Named turns come first, each shown by rows before and after it. Which turns, in which order, take the first row of each pair that follows to the second? Write the first one first, as in the answered first pair.
turn U:
[ 10   5 -28  42 -26  -2 -22 -23  -3  -7 -20  43  -3  20   8  13  -7  13
  -3  -6   6 -47   8 -24   9  -2 -36  -3  32 -20]  ->  [ -2  12 -19  22   3 -32 -11   3 -10  19 -10  56  11  32   5   7   8  39
 -10  10  23 -49  17   0  14 -22   5 -21  23   5]
[  4  14 -10 -17 -10   9  11  25  16   1   8   8  17  27  -6  -9   2  31
  -5   2   4  17   9   8  -2 -15  22 -23 -26  -1]  ->  [ 13   7 -18 -10 -31  36   8  15  19 -19   4  -3   5  20  -2   0 -10  17
  -4  -4 -11  21   1   2  -2  -5   9 -14 -19 -17]
[ -8   6   1   3   3 -42 -11 -24 -11  36  17  22  -8  -4   1   9  30  10
  19 -11  24  -9  19  19   2 -11   7 -13  19  17]  ->  [-17  11   8 -21  12 -17   0  16 -10  28  21  -1 -18  -5 -18  11  14  13
   8   3   4  17   6  39  -2 -21  34 -26   0  17]
[ -6  -2 -15  10 -11  -6 -11  -1  -2 -11   3   7   4  32  19   3 -12  13
  24 -20  18  10  -3   1   1 -10   8  -1  22   6]  ->  [ -3   0 -18   3  -7  -9  -9   9  -1  -7   8   4   2  32  14   0 -17  16
  20 -13  16  15  -3   6   0 -12  20  -4  17   6]
turn H:
[-11   3   0   6  11 -15   4   6   5   9  -1  13   8  13   5  -2   5  15
   9   7  -1  -6  10  15   4  -1  14 -18  -1   5]  ->  [-10   0   3 -11  21   0   3  18   3  -3   5  -2   2   2  -3  -1  -3   2
  -1  12 -10   5  -2  17  -3   5  22 -11 -11   7]
[ 12   4 -18  14 -32  51  -5 -12  15 -26 -18 -12 -23  -2  -3   7 -20 -19
   6  -7 -17  10   8   3 -16   9 -11  -2  13 -34]  ->  [ 14  -3 -12  18 -31  41  -9 -27  15 -26 -17  -2 -16 -13   1   5 -12 -24
   6 -14  -7  -4  11 -14 -14  21 -18  12  18 -29]
[  8   2   9   3 -15  12   9   8   4   4  -6 -30  -5  19  -4  -5  -7   4
   1   8 -12  14  -8  -6   9 -10  -2  -9  14   3]  ->  [  5  -8  16  -2 -11  11   4   3   2  -2   0 -31  -3   8  -6  -9  -4  -5
  -6   4  -7   8 -13 -23   8   4  -7   1  12  12]
turn C:
[  5  15 -15  18  -5  20   0   7  -4  -1  -5   1  -1  -5 -12  11  -3  -3
  12  -4  -7   9   1   3   1  -6 -16 -22   0  -4]  ->  [  7  14 -16  15  -9  22   4   9  -5   3  -3  -5   1   1  -9  11  -3  -3
  14  -4  -5  12   4   8  -3 -11 -16 -19   5  -6]
[  4   2 -21  15  -8  20  18   5  -3  -3 -10 -26 -11  29   1   3 -17  -5
   9   9 -10  33  -6  32  12 -11   4  -6  -5 -12]  ->  [  7   6 -27  31  -4  -4  11   4 -11   4 -18  10  -3  20  -2   2  -4  12
  20  20 -14  12  10  25  13 -15  14 -19  -1  -8]
[ -3  -3   2   5 -17  -5   9  14   6  -1   1 -40   3  29  -4  -7 -10  -9
  -4  -8 -16  -1   0   6 -12  27   5  18  -4  10]  ->  [ -6   1  -1   5 -12 -27  12  12   2  16  -9 -18   9  35   0 -13   1   9
   2   1 -13  -7  14  16  -7  10  20   8  -5  16]
turn S:
[ -8 -19   7 -32   0 -16  -8  -7  -7 -13   2 -48  11  -8  -5   6  -1 -23
  -1 -19   7 -12 -23 -22 -30  19   0  38 -23  37]  ->  [-19   1  -6 -33  -1  -6   5  36 -22 -15 -13 -36   4   3 -24  11 -11   0
  10  12 -24   7 -16  14 -32 -10  42   0 -36  24]
[ -7  12  18 -42  21  -6  -2  42 -22  12  29   1  11  16 -17  -8 -13   2
 -18  14   4   6  -4  19   2  -6  50  -7 -14   3]  ->  [ 12   3   6 -26 -12  21  -3   2  15  11  27 -42  -1  47   5  -3 -17 -20
 -19 -14  20  25 -22  29   1 -10 -14  17   8 -21]
[  6 -16   4   6 -10  -7  -6 -37  21  -5   0  -6   8   5  19   3   9 -22
   1 -24  24 -27   7 -18   9  23 -41  36  11   1]  ->  [-17   1  -1  -5  18 -18   5  29 -15  -4  -6  40   8 -13 -13   1   6  14
   6  26 -20 -31  24   2   6  -2  48 -14 -15  11]
Now pairs of rows:
(two turns a pair)
[  6 -17  11 -22 -24  23   6  -1   6 -17   9 -35   1  -6  -4 -12 -32 -10
  -9   0  17  34 -18   3   0  18 -35  19  -2  17]  ->  [  2  -3  -4  13 -19 -22 -10  -9 -29  -3  -8  45  10 -27  -8 -11 -12  25
  21  27   4 -17  23 -18  11   7   1   1   0  25] | C C
[ -4 -24  -4 -23  27 -19 -15 -12  -2  12   7  20  23 -23   5 -31  12  -4
 -15  -3  31 -18  -9  -3  12  15  -3   9 -20  15]  ->  [ -4 -28  -1 -32  29 -13  -7 -13   4   7  11   2  19 -17   8 -32   3 -11
 -24  -6  35 -11 -14   0  14  15 -10   9 -22  16] | C C
[  6  -9  -1   3   4   4   1 -27  19 -11  -3 -11  -6 -12  10   5   4  -3
   6 -15   6 -11   4 -21  -1  12 -21  32   7   2]  ->  [ -2  10  -5  -7  15 -20  16  -1  11  14  -2  -2   4  24  10  -3  12  29
  14   5  12   6  12  17   3 -24  14   0   5   8] | U H
[ 12  10 -20   2 -20   3  -1 -30   9 -14   1  -7   0  22  12  -8  -9 -35
  11  -4  13   9   5 -19   5   3 -16  13  27 -26]  ->  [ -5  20 -13  -7  12 -28   1   3 -18  -2   2  35  12  13   0 -17  -1  -5
  20  19   7  -6  24 -15   7 -12  36 -15  15  -6] | S H
[ 21   3  -6  -7 -23  28   0 -10  29 -13   6 -24 -14   6  -4  10 -16  -7
   3  -1  11  24  -5  -5   6  -8 -13  11 -12 -10]  ->  [ 16   6   4  -8   1 -22   1 -20  23  21  14   6   4  19   6  -2   7  19
   7   1  42   3  12  -5  13 -22  -5   2  -3  11] | U U
[  8 -11  14   4  17  26   2  18 -16 -28   7  20   2 -32 -28  11   0 -21
  -8  -7   0   4  10 -12   0  25  17   5 -10  -1]  ->  [ 23  -6  -4  30 -11  27   0 -23  -2 -18  -5  21   1 -13 -10  17   9 -28
   6 -15   8   4  15  -9   9  12 -25   8  10 -15] | S U
[ 10   4   0  17 -14 -22 -13 -24 -16   7 -15  49   4  -5  18  -4  14  15
  16 -14   5 -26   7 -11  -6   4  17   2   7   6]  ->  [ 18   5 -11  21 -35  29 -14 -21  -4 -16 -18  17 -16  -7  11   9 -12 -12
   9 -17 -18  -4 -16  -4 -14  13   2   8   5 -19] | S C
[ -2  16 -22  19 -11  21   0  14  -4 -15 -22  20 -11 -18 -11  -1  -1   8
  11  18 -38   2   6  -1  -7  -9  16  -9   3 -29]  ->  [ -1  14 -21  35  -9  -5  -4 -13  -3   4 -22  40   1 -18   7  -5  14  20
  20  11 -17 -21  20 -12  -3  -7   6  -6  10 -15] | U U
[  0   2 -13  18  -5 -14  -8   8  -8   4 -12  14  21 -24  -1  -9   3  16
   7  11 -11 -23  -2  -4   3  -1  24  -6   1 -10]  ->  [  0  -6  -6  -5  -4   3  -2  17  16   6   1 -37  19   7   8  -8  -8   5
 -12  -1   1  11 -22  24   1  -9  10  -2  -3 -11] | C C
[-14 -15  10  -8   2 -23  -6  -5   3  16   8 -21  24  21  -1  -3  12 -26
  -9  -5  12  -6 -10 -27   4  25 -14  19  22  23]  ->  [-18   2 -10  -3 -10  18   1  30  -6  -9 -10 -22   6  19 -24  12 -12 -25
  -5  23 -37  17 -14  -5  -2  11  18  -2   8  -5] | S U
[  6  24   8  -2  -6  -9  -5  29  -7 -10   6  31  -3  12 -28 -27   1  -6
 -26 -10 -16  11  11  25   8 -18  20 -24   1   9]  ->  [ 18   7   9   9 -17   6 -15   2  -1 -32   5  25  -8 -14 -19 -20  -6 -33
 -28 -25 -21  -1   0  -6   2  12  -8   6   9   9] | U H
[  9  -3  12 -23  14 -25   8 -10  -6 -15   6  25  -1 -30  -2  10   9  14
 -14  -8  21 -23  -2 -26 -14  14  20  21  -5  19]  ->  [  8   2  19 -38  20 -28  19   0   7  -3  15   0   0   0   2  10  14  23
 -22 -12  38  -2 -11   5 -16  -4  16   8  -7  22] | C C
[  0   2 -10   4  -6  -6   3   3  -4  10  -5   9   0   6  -7   2   3  -1
   7   7   0   2   2   3   0 -14   2 -13   1  -3]  ->  [ -2   2  -8  -1  -6   0   4   3  -1  11  -5  -3  -1  13  -6   6   4  -5
   7   1   3  11  -2  13   1 -15  -7 -10   3  -5] | S H
[ -6  15 -20  31 -36  39  -9 -26  -1 -14 -24   7 -21  -2   8  -4   0  -3
  19  22 -21  24  -6 -16  18 -12 -11  13  19 -31]  ->  [-13  29 -15   9 -21  32   9   3  -4  -8 -19   1 -18  14   3  -8  -2  14
  15  37 -21  43 -11  13  18 -31  19 -11   8 -25] | U H
[  0   9  -6   5  -7   8  10   7  -3   5  -9  18  -3  10  -3   0  -4  12
   8   3 -15   1   9   7  -2  -6   6  -8   2  -5]  ->  [  3  -1   4  -2  -8  22   4   3   5  -9  -1  -3  -6   1   1   1  -9  -9
   0 -10  -8   6  -4  -4 -12  14 -11  12  -3  -4] | H S
[ -1   0  10 -20  10 -18   3   5   0  21   9  -9   8  15   5  -6   5  13
  -1   1  14   8  -1  11   9 -10   9 -12   2  -2]  ->  [  2 -11  19 -22   2  -4  -4  -3   6   7  17 -25   5   1   5  -5  -5  -8
  -8 -12  14   7 -13  -4   2   9 -10   6   0   1] | U S
[-34 -29  38 -14  47 -12  18   8  20  -3  20 -11  18  -8  17 -28  -8  -4
 -12  -9  10  15  -6   0   0   5  19   2 -30  18]  ->  [-28  -7   9   8  26  -7  25   9  19   5  -6   2   8  26  23 -20  -6  24
   9  10  -3  29   7  36   8 -41  26 -25 -20  -8] | H S
[ 16   0 -11  21   0 -17  -6  -9 -12  12  -8  15   9  -2 -11  -3  -9 -10
  20   7  -3 -15  -6 -15   0  14 -11  14  -7  -5]  ->  [ 10  10  -9   7   9 -19   4  15 -16  21  -7  11  13   4 -16  -7 -11   1
  15  18  -4  -3  -2   7   2  -2  10  -5 -13  -9] | U H
[ -5   7  15   6   9 -24  11  12 -18  35  36   4  33  36  -2  29   9 -11
   2  -7 -11   8  -5  33  19  -8 -12 -23  -7  12]  ->  [  2  -2  12   0   1  19   5  16 -12   7  41 -18  18  11  -7  36  -6 -39
  -9 -17 -32  20 -23  17  10  20 -28  -3 -20   6] | H U
[  6 -16  -5  19 -19 -10   5 -42   0  -3  13  -8  -3  26   8   7   3   8
   7 -10   7  -8   6   0  13   1 -41  18  -5 -22]  ->  [  3 -20   1  -6 -12  20  14  -6   3 -20  22 -34 -14  19 -10   8 -12  -4
  -7  -4 -10  19 -10  13   5   7 -23  17 -21 -24] | H H
[  2   4   8  -2 -16  -2  -7 -26  17   6   0  -9   1  29  13  -6   2   8
  -4 -33  28  22 -10  22   4 -34 -40  12   9   0]  ->  [ -5   8  20 -31   4  13  -1  12  12   1  18 -27  -1  26  -3  -2 -10   7
 -24 -21  24  39 -24  33  -1 -33 -13   7  -6   4] | U H
[  6  -1 -25  43 -31   1 -14 -23  -8  -5 -32  42  -2   1   3   7  -3   7
  31   6 -14 -21  20 -11   2  -7 -10   1  13 -14]  ->  [-13   4 -13  -2  -6  15   3  40 -15 -11 -18  18  -2   6 -20   1 -18  14
   9  30 -33  13   5  23  -2 -21  42 -25 -13  -4] | U H
[ -2  -1  -4   8   2 -21  -9  -7  -3  12   3  13   4 -10  -1  -2   6  13
   6   5   1 -23  11 -12  -1   1  -1  -4   5   9]  ->  [  0  -4   6 -12  -3  -6   0   0  17   9  15 -30   4  10   1  -2   1  -2
  -7  -2  15   7  -9  11  -4  -2 -15   5   2   4] | C C
[ -4   0 -11  11   4 -16  -6  -2  -1   8  -8  28  -1   0   5  -6   6  17
  13  22  13  -1  18   4   8 -22  12 -18   5   1]  ->  [  4  -8  -9   5 -11  29  -8   7   5 -26  -7  -3 -21 -18  -5   8 -16 -11
   4  16 -16  20   0  -3  -1  -8   3  -2  -5 -15] | H U
[  6  15  25  -4  -4  30  24 -11  -7 -28  14   7   9  -2 -15  14 -29  -3
   8 -17  -3   8  16   1   0   3   1 -16  -3  -7]  ->  [  6   9  33  -6   2  11  23 -27   3 -16  23  -2  11   6  -3  10 -21  -2
   4 -32  21   6  10  -3   2   6 -14  -7   1   5] | C S
[  7  -3  36 -21  14   6   0   4  24  15  21  -9  -1 -16  11 -16  13 -15
 -13   8  28  10 -13  -3  -1  13   3  21  -4  22]  ->  [  4  13  20  -3  14   4   2  19   2   8   7  29  -6 -23  -3  -7  11   7
   2  38  -7   6   2  -2  -2  -7  44  -5  -9  12] | S C
[ -7   2   8 -24  17  13   9  19  11  10  13 -23   4  21   0  -8  -4   2
 -11  -7   8  15  -4  18  -5   4   4  -5 -10  10]  ->  [ -2  -3  13 -19   9  23   6   8  13   3   9 -31   5  12   3  -8  -7  -7
 -12 -15   7  10  -8   6  -5  15 -12  10 -11   3] | S U
[  6   3  -4  -3 -14  21   4  -1  28   4   1 -31   3  15   3   8 -12  -7
  -8   4   1  28 -10  15   0  -7 -13   0  -1 -12]  ->  [  8   4 -16  27 -17   8  -9 -14  -2  -5 -14  26   2 -23  -2   9  -1   4
  11  13 -14  -9  16 -22  -1   2  -3  -4   3  -7] | C C
[ 14  10 -12  25 -20  26   3  -4  -3  -9 -13  -3 -12  13  -1   3 -11  10
  10   5 -19  18   1   7   8 -10  -7  -7   8 -23]  ->  [ 15   4  -8  29 -25  21  -1 -17  -2  -5 -11  -9  -6  11   7   0  -1  -1
  15  -4  -5   6   1  -2   7  -2 -24   9  15 -20] | U C
[  5 -16   4   5  -5  -1 -22 -35   4  -6  14  12   3 -28  12   1   9 -16
   0 -27   9 -31  -3 -45  -2  28 -20  36   9  12]  ->  [-18   3  22 -37  37 -11   0  32  -8   3  30   9   7 -16 -14  -9   7  16
 -12   5   2  -6  -5  -1  -5   5  49   0 -19  27] | U U
[  6   1   9  16   3 -53   5 -35  11  30  -1  14  12  38  19  -6  33  17
  11 -11  44 -14  24  22  21 -27 -30  -2  19  15]  ->  [  5  -4  22 -10   6 -25  11 -20  30  25  18 -30   7  51  20  -5  14   1
  -6 -22  45  20  -3  37  13 -24 -39   3  14  14] | U S
[  1  -1   9  23 -10   9 -31 -30  21  17  33 -15   3  22  -2   3 -11  -8
 -17 -22  18 -14 -11 -25  18 -15 -59  29  14  14]  ->  [-16   8  24 -12  27  -5 -11  27  10  29  47 -15  10  31 -17 -10 -15  20
 -30  -2  17   3 -15  15  18 -39  -1  -2  -9  29] | U U
[  6   0  -9  13 -20  26   5 -12  -4 -23 -15   2  -2 -15  -1  13  -3  -9
   6   3 -17  -7   2  -8 -10   4 -18   1   3 -12]  ->  [ -5   4   0   2  11 -21  10   0 -13   7  -8  25  16  -5   3  -3  12  18
   9  15   9 -22  19   4  -2 -12   6 -14   4  11] | U U
[  0  -3  16  -6  16  -9   6  26 -15   6  15   8  31 -15 -15 -21  30  21
 -18  23  21  -2  20   4   9 -10  22 -11  -5  17]  ->  [ 15  -8   8   1 -16  43   9  13  13 -15  10 -40  15 -13  -8  -6  10  -9
 -20   2  14  27  -4   1   3   3 -25  15  -1 -10] | U S
[-10  32  39 -20  11 -13 -16  36  -4  19   7   9 -25 -33  14 -12   4  18
  -2  14 -20  24 -31   4  -5  -6  24 -11 -37  21]  ->  [ 13  26  23   7 -28   3 -21 -15  25  30  -5 -17 -27  -7  43  -5   8  -6
   2 -12   3  29 -38   2  -2  -8 -43  15  -9   0] | S U
[ 16   0  -5  15 -10  10 -14 -24  -1 -13   2   6 -12   0  11  -4  -1 -13
  17  -5  -4  -4   0 -16 -20   8 -24  20  14  -6]  ->  [ 13  -5   5   5   1  -3 -13 -25  -1  -7   7   6  -7   0   9  -8   4 -15
  13 -10   4  -8   0 -19 -21  17 -23  24  11   8] | U C
[  2   4 -10   3 -21  22   6  -2  -2 -26 -12 -11  -5 -21   1   8 -17 -12
   4 -12 -20  -5  16  -8  10  10  -9  -2   3  -1]  ->  [ -2  -4   0   3 -10  -7  -3  -7  -9 -18  -8  12   7 -26   5   2  -7  -3
   8 -17  -4 -24  26 -23  10  13  -3   2   5  17] | S U
[ -5   2   7 -25   3   5   6  10  15   6  14 -34   3  27   5   2  -6 -11
 -17  -5  12  26 -16  27  -4  -5  -7  -8  -4  -3]  ->  [ -8  -4  18 -18  26 -36  -3   6  -6  18  18  11  19  -4   0 -12  10   5
  -7  -4  19 -15   5  -2  -1   2  15 -10  -8  20] | S C
[ 21  -9  -8  20 -28  -2 -17 -33   6 -15   6   8   6   9  13  -6  21  -8
  14  -8  13 -12   3 -19  -7   5 -44  32  17   1]  ->  [ 12 -12   1 -12 -10  25 -11  14  -8 -48  13  -5  -4 -30 -17  -5  -2 -20
  -4   9 -19   0 -10 -25 -17  26  -4  29 -10   2] | S C
[  1   5  -3  34  -8 -22   4 -45  -1  16 -12  39  17   5   7  -8  18   9
  24  -8   6 -13  14 -20  10  -8 -17   0   8   5]  ->  [ -5  -7  17  12  12 -33   7 -40   1  24   4  26  25   1   8 -16  24   1
   9 -15  27 -15   8 -25   5   0 -17   7   5  25] | C U
[ -7 -13  17   6  14  11  34  -1  26  -2  -1 -15  -6  32 -10   5  -8  19
  -4  39   3  14 -17  27  10 -11  15 -11   9 -16]  ->  [ -6 -23  27  -9  29  18  29   8  25 -19  13 -16  -6  -1 -19   5 -11   3
 -15  37  -5   6 -24   0   3  16  21   4  -1  -1] | H S
[  3  -9   6   0  -8  12   0  -9   8 -12  -6  -2   0 -18   8   0  -4  -6
   0  -6  -4  -5  -5 -17  -6  12  -7   6  -3  -2]  ->  [  1  -3   0   4 -10  11  -4  -1   0 -14  -9  10   4 -22   1   1  -3  -3
   5   3 -18  -8   4 -15  -5   5   3  -1  -7  -6] | S U
[ 35 -15  15 -36  24 -30   9 -20   4  27  11  -2  19  20   0 -23  -4 -10
 -12 -29  18 -19   1 -34 -20   2 -17  20 -28  20]  ->  [ 28 -13  12 -54  25   6  16  13   4   2  13 -28   7  14 -17 -21 -26 -21
 -22 -17 -10   9 -16 -13 -26   2   6  12 -46   4] | U U
[ -1  16  -6  19 -15  -2   7  -5  -1  12  -4   1   5  29 -10   4 -14   6
  11   6  -6   3  18  34   4 -35   0 -23   8  -6]  ->  [ 10  -4   2  18 -24  25  -4 -19   6 -16   6 -20  -4  -4 -15   3 -26 -29
   4 -14 -11   0  -2  -5  -4   9 -26  10   9  -5] | H U
[ 24  -6  -6  24  -6   4   3 -26  -1  -4   2  -4   1 -16   6   1  18   5
   1 -25   6 -21  16 -11  10  16 -25   0  12  -7]  ->  [ 22  -8   0  15   5 -13   6 -21  -3   4   3   3   7 -19   7  -4  28  14
  -3 -24  15 -27  21 -11  13  12 -19  -5  12   0] | H S
[ -9  14  -5 -19  21 -46  10  32  -6  29   2   7  12  21  12 -13   7  29
  -1  -1   3  -9  -5  33  10 -21  24 -18   4  15]  ->  [ -1  -2  -2 -26   4  23   7  33   6 -24   7 -32  -9 -13 -10   1 -22 -21
 -20 -15 -32  14 -35  13  -8  21   0   9  -8  -3] | H U
[-12 -28  18 -30  19   8  -8  16 -35  -8  21  -7   2 -15  -9  25   7   3
 -13 -20 -12 -10  -2  -1 -14  11   3  24   0   6]  ->  [-12 -11   0 -16   9   6   1  24 -39   4   8   8   0  13  -7  31   6  27
  -1  -3 -24   4   9  32  -5 -17  15  -3   6 -13] | S C
[-23  -9   2  23  -5 -10 -20  -1   8   1 -11 -12   9 -22  -3  -3  16  34
  10 -13  -5 -31   4 -13 -14   0  17  21   7  13]  ->  [-18 -14  10  12  -2  -5 -16   0  18   4  -6 -30   7 -17   0  -9  15  26
   3 -25   7 -21  -7  -7 -11   9   4  32   9  15] | C U
[  4   6   2  -7   4   9  -4  16   6  -6  -2   1   7  -2  -7   1  -3   0
   0   0 -12   9   5  12 -12  -1   2  -5  -6 -19]  ->  [  2   8   7 -11   7  -7  -4   5   9  10   0  -5  14   8   2  -8   8   7
  -2  -6   5   6   4  10  -9  -1  -9   2   0 -16] | S C
[ -5  -2  -1   7   6   1   3  24 -19 -12 -12  18   2  -9   6   4  -1  20
  19   4 -14 -16  13  16  -6 -17  33  -7  -3   9]  ->  [  6  -5 -13  22 -15  22  -2   3  -9 -27 -20  10 -10 -14   9  12  -7   2
  19  -9 -23 -17   9   0  -8  -4  10   8   1  -6] | U U
[ 13  -9   1  29 -21  15 -12 -39  -3 -15 -12   2   7 -13   0  10  -8  -4
  14  -3 -10 -11 -12  -9   3   2 -27   6  26 -20]  ->  [ -2   1   6  25  -5 -21  -1 -15 -18   6 -12  24  18   4  -2  -1   3  27
  20  16  -6 -19   7  12  10 -27   6 -19  25 -11] | U S
[-13  -8   0  -5  -9  -7   7  12  -5   0   9  26  17 -26 -11   2   8   5
  -5  12   5 -19  15 -17   5  -6  13  -2  -4  12]  ->  [ -4 -14   5  -8 -15   7   6   0   7  -8  12   4  12 -28  -7   3   3 -16
 -14  -5  11 -12   6 -29   1  11 -11  16  -7  10] | C U
[ 13  -4   3   3  -1   1  -9  -6   7   0   7  12  12 -11   0   4   3  -5
   9  -8   5 -10   7 -22  -4  12   3  10  -3  -1]  ->  [  8   4   0  -6   4 -11  -1   5   2  10   6  11  13   6   1   1   3  12
  10   3   7  -4  10  -7  -3  -8  14  -8  -3   2] | U H
